Each row has a name. Each piece below is followed by the name of the row it came from, unless a question asks for something else. Each question is about the rows just above it. Places in a row count from 1.

[ 56 109 141 161 155 160 165 153 148 147 132 154 127 151] = <27>
[161 177  92 119 127 139 136 162 157 175 148 151 161 173] = <139>
[142 151 168 142 153 148 173 147 150 131 148 141 146 165] = <111>
[224 172 142 119 115 103 105 118 106 112 115 108 109 123] = <2>
[151 141 180 180 172 163 177 161 141 154 130 151 161 173] = <112>
[ 79  89 107 112 118 118 132 140 137 142 140 168 163 147] = <43>
q: [161 177  92 119 127 139 136 162 157 175 148 151 161 173]
<139>
Row and place where [163 177] starts:
<112>, 6
[137 142] begins in row and place
<43>, 9
[115 103 105 118 106 112] begins in row and place
<2>, 5
[148 151 161] begins in row and place
<139>, 11

[119  63 129 119 113 179  83] : <41>
[211  35 176  79 171 165 101] : <59>
[129 119 119  63 124 134 111] : <85>
[129 124 119 134 119  63 179] : <133>
Where does [129 124 119 134 119  63] start? Give its row and place.
<133>, 1
Where does [129 119 119  63] start? Give its row and place.
<85>, 1
[ 63 129 119 113 179] begins in row and place
<41>, 2
[211  35 176] begins in row and place
<59>, 1
Where does [119 134] start? Give its row and place.
<133>, 3
Where does [129 119 119] start? Give its row and place.
<85>, 1

[125 136  89 139 112 108 109 103 125 136 128 102  95  85 115 150 127 146
 121 109 104 119 134 160 118  99 121 146 131 136 132 105 132 122 115 122
 122 101 141 158 137 120 118 134 146 150 127 115 142 139 127 140 128 153
  97 142 148 138 138] : <109>
[132 153 113 113  69 140  84  87 179 175 155  39  51  42 147 125 182 195
 154  65  86  96 122 112 126 110  68 145 116  76  81  99 170  86 108 110
 133  99 164 181 158 117 122 160 199 151 126 123 163 142 114 136 147 194
  48 107 198 131 166] : <70>
[118 114  84 163 164  85 144 131  70  93 101 180 155 152  85 167  68  85
  91 164 145  96 122  68 110 126 112  86 144 197 186  99  86 170 110 133
 105  74 110 153 105 119  99  92  76 166 136  79 121 139 150 153  96 113
 149 219  79 170 101] : <29>
[118 114  84 163 164  85 144 131  70  93 101 180 155 152  85 167  68  85
  91 164 134 145 146 194 115  98 181 140 144 197 186 122  89 177 110 133
 105  74 110 153 105 119  99  92  76 166 136  79 121 139 150 153  96 113
  52 161 176 158 152] : <67>
[132 153 113 113  69 140  84  87 179 175 155  39  51  42 147 125 182 195
 154  65  86  96 122 112 126 110  68 145 116  76  81  99 170  71 122 114
 143 139 163 151 162 126 139 170 206 122 120 155 156 132 105 121 158 181
  63  62 204 104 169] : <84>
[123 132  85 146 122 102 115 108 112 128 122 119 107  97 107 157 114 133
 113 119 110 124 138 170 119  96 135 145 135 150 144 106 122 135 112 122
 118  93 135 159 131 120 112 124 132 154 130 105 139 139 133 143 120 146
 107 161 135 146 131] : <140>
[132 153 113 113  69 140  84  87 179 175 155  39  51  42 147 125 182 195
 154  65  86  96 122 112 126 110  68 145 116  76  81  99 170  86 108 110
 133  99 164 181 158 117 122 160 199 151 126 123 163 142 114 136 147 194
  48 107 198 131 166] is in which row?
<70>
[ 99 170  86] begins in row and place
<70>, 32
Which row holds [118 114  84 163 164  85 144 131  70  93 101 180 155 152  85 167  68  85
  91 164 134 145 146 194 115  98 181 140 144 197 186 122  89 177 110 133
 105  74 110 153 105 119  99  92  76 166 136  79 121 139 150 153  96 113
  52 161 176 158 152]?
<67>

